Small tables with named rows and columns. After each table, cells are looked up by row and column.

Bemu
|  | Tumamad | Peg | Petake | Sivevi | Lobeda | Nabadim | Kir | Sepe | Kav |
|---|---|---|---|---|---|---|---|---|---|
| Vovur | 535 | 415 | 535 | 415 | 416 | 416 | 285 | 535 | 416 |
| Palid | 598 | 352 | 598 | 353 | 353 | 353 | 273 | 598 | 353 |
| Tipop | 231 | 719 | 231 | 720 | 720 | 720 | 244 | 231 | 720 |
| Rogofum | 458 | 492 | 458 | 493 | 493 | 493 | 246 | 458 | 493 |
| Zarut | 406 | 544 | 406 | 545 | 545 | 545 | 268 | 406 | 545 |
| Vifo | 35 | 914 | 35 | 915 | 916 | 916 | 235 | 36 | 916 |
| Zez | 81 | 869 | 81 | 870 | 870 | 870 | 243 | 82 | 870 |
| Fevane | 333 | 617 | 333 | 618 | 618 | 619 | 270 | 333 | 618 |
| Dum | 636 | 314 | 636 | 314 | 315 | 315 | 274 | 636 | 315 |
| Zad | 909 | 42 | 908 | 42 | 42 | 42 | 284 | 908 | 42 |
| Kibit | 123 | 827 | 123 | 828 | 828 | 828 | 248 | 123 | 828 |
| Kesutek | 842 | 108 | 842 | 108 | 108 | 108 | 293 | 842 | 109 |
| Dop | 605 | 345 | 605 | 345 | 346 | 346 | 280 | 605 | 346 |
| Tigi | 727 | 223 | 727 | 223 | 224 | 224 | 290 | 727 | 224 |

Nabadim of Tipop = 720
Peg of Dop = 345
Petake of Zez = 81
Sepe of Tigi = 727
Peg of Tipop = 719
Lobeda of Zad = 42
Sepe of Fevane = 333
Sepe of Rogofum = 458
Lobeda of Zarut = 545
Sivevi of Dum = 314
Peg of Palid = 352
Sivevi of Vovur = 415
Sivevi of Zez = 870
Petake of Palid = 598
Petake of Dop = 605
Lobeda of Palid = 353
Tumamad of Palid = 598
Lobeda of Tipop = 720
Sivevi of Zarut = 545
Which row has the largest Sivevi? Vifo

Table Luzolek
|  | Mov | Dumevi | Fase | Zikavun | Vezetad | Lusorez | Tuso | Vok |
|---|---|---|---|---|---|---|---|---|
| Ketup | 8132 | 4672 | 6783 | 8414 | 7098 | 6881 | 8038 | 5746 |
| Peret | 7890 | 5096 | 6326 | 4659 | 2919 | 5324 | 8239 | 3782 |
| Zunova | 7729 | 5298 | 4635 | 5319 | 4072 | 7244 | 5059 | 5531 |
| Teso | 2365 | 6909 | 2990 | 4419 | 7214 | 5878 | 3071 | 6855 |
| Sek | 5477 | 5899 | 5562 | 2397 | 8532 | 7330 | 3239 | 3388 |
| Gukek | 7679 | 3198 | 4499 | 2982 | 5411 | 2357 | 6132 | 3602 |
| Gelepo | 7675 | 2379 | 6223 | 4485 | 2105 | 2842 | 2410 | 4641 |
| Gir | 7968 | 7810 | 7834 | 3582 | 7325 | 3551 | 7202 | 6892 |
| Vek | 7015 | 5546 | 3528 | 7995 | 6391 | 7274 | 6262 | 4633 |
| Satil | 5999 | 8391 | 7767 | 7152 | 2578 | 3809 | 5163 | 3857 |
| Vopig | 4469 | 3013 | 5922 | 6429 | 7356 | 3618 | 4881 | 2366 |
| Pova | 2228 | 4466 | 6096 | 4465 | 5420 | 7857 | 7405 | 2872 |
| Kofeg | 3285 | 4936 | 6815 | 3505 | 6048 | 4799 | 5845 | 3705 |
| Megina | 5381 | 7133 | 2625 | 5464 | 4638 | 5497 | 4628 | 7423 |

Ketup, Lusorez => 6881
Pova, Dumevi => 4466
Peret, Lusorez => 5324
Vek, Dumevi => 5546
Zunova, Lusorez => 7244
Vek, Tuso => 6262
Gukek, Dumevi => 3198
Pova, Mov => 2228
Kofeg, Zikavun => 3505

